In the rows, zero is written as 128.
Rotation paths and how fast each direction turns (degrees per step)
Each turn is a multiple of 5 degrees from 10 to 175, or 0.
Each row of a path follows its step; steps can be skipped.
path 1
step 0: [120 132 127 126 134 135 124 127 118 120 124 131 121 128 131 131 125 128
 143 127 124 125 126 121 129 125 136 132 135 140 132 142 123 127 132 124
 130 134 130 135 130 138 128 126 119 134 128 122 118 128 122 125 126 125
 127 129 130 130 124 125 131 129 138 128 129 127]
step 3: [122 125 128 125 124 131 133 127 122 132 119 129 123 124 121 128 122 134
 125 131 131 135 132 125 136 129 134 130 138 128 128 136 125 124 118 130
 130 125 142 136 129 127 128 121 125 133 135 117 121 129 129 126 136 121
 130 118 121 128 124 121 126 128 127 133 123 122]
step 5: [128 128 131 125 136 127 119 123 127 124 115 120 127 122 124 121 125 126
 135 124 126 124 129 129 136 135 134 136 135 125 135 133 122 131 124 130
 136 132 123 140 128 127 132 129 118 130 122 130 123 133 124 120 116 137
 131 126 132 135 129 133 128 133 126 131 132 123]
step 7: [125 127 134 129 125 131 137 131 128 127 122 125 125 132 122 133 138 120
 127 122 133 129 132 130 128 120 128 126 132 124 130 127 126 128 130 133
 143 122 125 125 131 130 123 131 118 140 138 127 123 125 131 125 129 131
 124 125 124 143 124 120 118 134 131 123 130 123]
step 9: [120 128 120 117 129 127 127 122 126 125 119 125 117 122 130 127 126 136
 138 126 131 130 120 119 126 122 134 129 135 128 130 131 134 133 132 127
 131 134 137 137 134 123 132 128 123 134 132 129 124 131 134 123 137 123
 135 128 130 129 126 122 132 130 135 121 121 126]
step 12: [122 126 128 131 125 133 127 128 130 128 131 131 118 125 124 132 136 126
 131 122 129 134 125 131 127 128 140 129 140 130 124 140 128 118 128 130
 134 129 139 133 126 131 128 127 125 134 132 129 120 120 120 125 130 125
 128 129 124 142 119 120 130 125 123 128 123 119]
step 15: [122 119 130 130 121 126 127 128 127 128 111 121 123 129 130 133 131 129
 129 133 135 130 134 125 129 124 131 130 133 127 127 130 129 127 125 143
 139 130 124 140 136 127 124 134 131 135 131 124 125 123 135 124 128 130
 131 128 121 129 127 115 131 131 133 125 126 117]
step 16: [118 132 133 127 131 128 133 131 125 124 116 127 120 127 124 123 131 128
 133 122 130 130 130 130 133 135 122 122 133 125 129 125 113 126 120 127
 135 127 125 127 134 127 123 125 124 128 141 131 128 124 127 127 125 134
 131 118 119 129 129 119 122 132 127 126 123 115]
step 19: [117 127 128 129 135 120 124 134 128 119 121 130 131 119 124 121 130 118
 132 128 132 131 125 119 129 133 129 131 138 131 126 128 129 128 133 129
 136 124 130 127 131 126 116 132 118 127 132 126 124 128 129 131 127 128
 125 126 131 135 132 119 119 139 131 120 135 134]
[127 128 125 124 129 129 128 127 127 125 128 128 127 127 127 127 128 129
 128 125 127 126 130 128 128 128 128 129 127 128 127 131 130 127 130 128
 126 130 128 126 129 128 129 126 129 129 128 126 128 128 128 125 128 128
 130 127 130 128 128 130 128 127 128 128 129 129]
80
[127 129 127 127 128 127 128 125 130 129 127 128 129 128 130 130 127 129
 129 126 129 129 125 128 128 127 128 129 129 131 128 126 126 127 127 126
 128 128 127 129 128 127 130 129 127 127 128 129 129 130 129 125 127 128
 127 131 130 128 127 131 131 130 128 128 128 129]
85
[128 127 129 127 127 129 128 127 127 128 129 128 127 128 127 128 129 129
 128 129 128 130 128 127 128 126 126 129 128 131 125 131 130 128 126 124
 131 129 128 129 132 128 129 128 130 128 127 127 128 128 127 128 128 127
 128 130 127 127 128 126 129 128 128 127 127 128]
120
path 2
step 0: [137 137 131 120 138 126 126 123 122 133 130 130 120 129 123 130 127 128
 133 120 128 119 126 135 123 128 125 124 134 140 125 129 140 132 119 116
 134 127 123 127 131 127 120 136 129 129 129 121 123 131 124 129 125 128
 133 129 122 125 122 120 137 117 122 136 134 126]
step 3: [131 115 125 122 125 130 133 127 116 127 126 116 131 128 125 128 124 126
 129 122 121 130 132 125 128 124 122 115 133 130 132 124 124 118 118 119
 118 128 125 127 131 133 137 132 123 126 121 128 123 134 138 133 134 134
 125 135 123 127 119 124 128 127 130 132 134 120]
step 4: [129 132 126 117 122 135 130 130 133 125 128 122 128 123 131 131 119 128
 130 118 129 127 125 130 128 136 129 118 140 124 125 128 138 125 132 117
 125 112 127 134 140 127 121 132 130 129 131 126 132 129 132 124 128 136
 127 121 125 131 125 123 125 131 131 139 134 117]
step 6: [120 128 132 133 128 121 144 125 121 130 130 123 128 125 129 124 116 135
 129 120 135 125 127 116 122 124 125 132 131 132 124 128 129 121 120 121
 142 130 135 131 126 129 126 132 129 125 133 127 127 128 120 130 128 125
 125 120 126 126 114 123 116 120 127 125 128 124]
step 8: [126 122 129 126 121 141 134 122 122 130 140 117 124 127 137 121 124 133
 133 131 131 137 132 127 128 126 134 127 125 127 126 131 131 130 135 129
 121 122 126 132 123 131 136 128 134 145 131 121 137 121 130 127 135 138
 125 126 128 132 127 124 125 124 133 125 132 118]
step 10: [120 139 123 121 126 122 142 131 134 127 129 119 126 134 126 122 123 116
 121 131 129 127 130 127 120 139 136 128 143 133 124 123 127 127 122 130
 130 123 124 134 119 126 128 130 126 130 128 123 126 126 122 129 137 133
 127 124 118 132 123 126 129 122 121 132 118 127]
step 12: [126 131 128 131 132 125 128 121 116 131 140 119 118 125 131 126 131 125
 121 133 131 142 133 124 121 128 131 123 122 130 131 122 126 131 130 128
 125 141 139 134 125 125 129 136 128 131 126 131 133 117 121 136 131 118
 125 128 123 129 122 120 131 125 131 131 135 126]
step 13: [118 130 129 128 118 123 143 132 139 128 126 125 124 125 132 131 133 117
 125 132 127 136 133 135 130 119 131 128 122 124 132 129 129 126 129 129
 124 132 128 125 132 134 137 131 119 135 131 133 130 128 128 137 135 122
 125 125 131 137 119 117 125 130 134 140 136 127]
step 19: [139 126 126 120 126 123 127 135 126 124 128 126 133 128 135 132 127 122
 125 131 120 133 131 126 130 127 135 131 136 126 124 116 138 131 125 130
 117 131 120 123 128 125 135 135 124 124 112 132 125 129 137 134 123 129
 137 125 138 126 120 123 131 124 134 140 128 127]
[129 129 127 127 128 127 127 132 130 128 129 128 129 127 128 128 128 130
 128 128 128 131 127 128 127 128 127 128 128 132 127 129 127 130 126 127
 130 127 128 127 127 128 130 128 126 127 130 130 129 131 128 128 130 128
 130 129 126 129 129 126 128 129 129 128 127 126]
110
path 3
step 1: [130 128 121 134 123 134 122 117 123 128 127 124 120 130 137 134 134 130
 126 129 125 144 118 122 126 119 137 129 130 128 123 126 128 132 123 135
 122 115 125 121 128 133 126 134 117 131 127 131 124 126 134 127 129 137
 126 129 127 124 120 122 129 124 121 115 128 131]
step 3: [135 125 123 127 121 128 117 125 134 124 121 124 123 134 142 128 119 137
 131 128 133 137 131 126 131 142 135 125 131 133 128 130 129 135 126 123
 117 123 135 128 131 134 134 120 119 132 124 130 123 121 134 127 140 126
 126 128 133 119 135 131 131 125 124 132 128 124]
step 4: [120 120 124 133 118 131 121 125 124 117 118 113 125 135 127 122 135 136
 120 124 128 141 122 122 127 123 135 126 127 126 125 133 139 128 130 126
 117 125 128 133 126 128 133 131 122 137 121 133 127 128 131 124 123 130
 128 132 136 122 118 125 129 130 129 129 130 123]
step 6: [133 115 123 130 128 133 123 122 127 125 129 125 129 134 143 130 134 133
 123 133 122 136 133 125 136 133 132 123 131 122 124 125 123 127 126 124
 112 124 119 124 128 133 132 119 121 121 122 130 118 119 120 120 132 122
 130 128 124 124 125 127 136 128 121 129 127 133]
step 11: [131 128 133 132 122 125 129 134 128 124 116 119 126 133 133 132 134 134
 132 133 122 132 127 128 131 134 128 121 112 124 126 121 128 131 132 131
 115 131 119 136 129 137 139 128 122 124 129 135 123 121 123 130 125 138
 131 121 130 124 126 131 127 124 114 124 127 120]
step 14: [128 125 133 122 125 135 123 123 121 131 123 122 122 132 136 130 134 130
 127 129 125 134 125 131 134 130 131 122 119 121 129 122 142 132 134 123
 132 137 126 132 129 139 126 124 117 128 122 134 129 123 134 129 136 137
 127 123 127 121 129 139 123 125 115 132 132 135]
step 15: [120 133 131 132 115 129 126 130 129 127 127 122 126 122 131 129 131 135
 123 124 135 129 127 139 136 135 141 127 138 127 124 126 131 130 126 122
 124 129 131 140 134 134 132 117 128 129 125 132 117 123 129 123 137 134
 119 136 125 121 123 130 131 130 120 130 136 120]
step 18: [127 126 131 127 121 118 136 122 120 124 122 120 128 122 135 135 137 131
 127 128 134 130 124 133 136 136 130 122 136 133 118 128 118 129 129 126
 121 129 128 124 128 127 135 124 122 121 121 134 125 111 124 125 138 133
 125 138 129 129 131 127 127 127 117 129 131 132]
step 19: [133 128 125 129 122 118 119 117 130 121 131 122 123 127 136 132 132 128
 118 122 134 140 119 126 134 116 126 131 123 132 126 122 132 128 135 132
 127 127 120 134 127 137 129 120 120 131 125 137 129 117 131 134 134 133
 123 130 120 125 125 124 121 127 128 122 123 128]
[128 126 128 129 129 129 128 127 131 128 127 129 128 128 127 127 126 130
 128 127 127 128 129 128 130 128 128 127 127 131 127 129 130 125 131 128
 128 130 127 128 130 127 128 128 128 128 127 128 130 129 127 128 129 128
 129 130 127 125 125 130 130 130 127 127 126 130]
45
[128 128 129 130 128 127 129 126 128 127 128 127 126 128 127 129 126 127
 128 125 129 126 126 126 127 126 128 129 129 126 126 129 129 127 129 128
 129 127 128 125 129 128 128 128 130 128 126 127 126 127 130 125 127 130
 128 130 129 130 125 127 128 129 128 127 129 126]
125
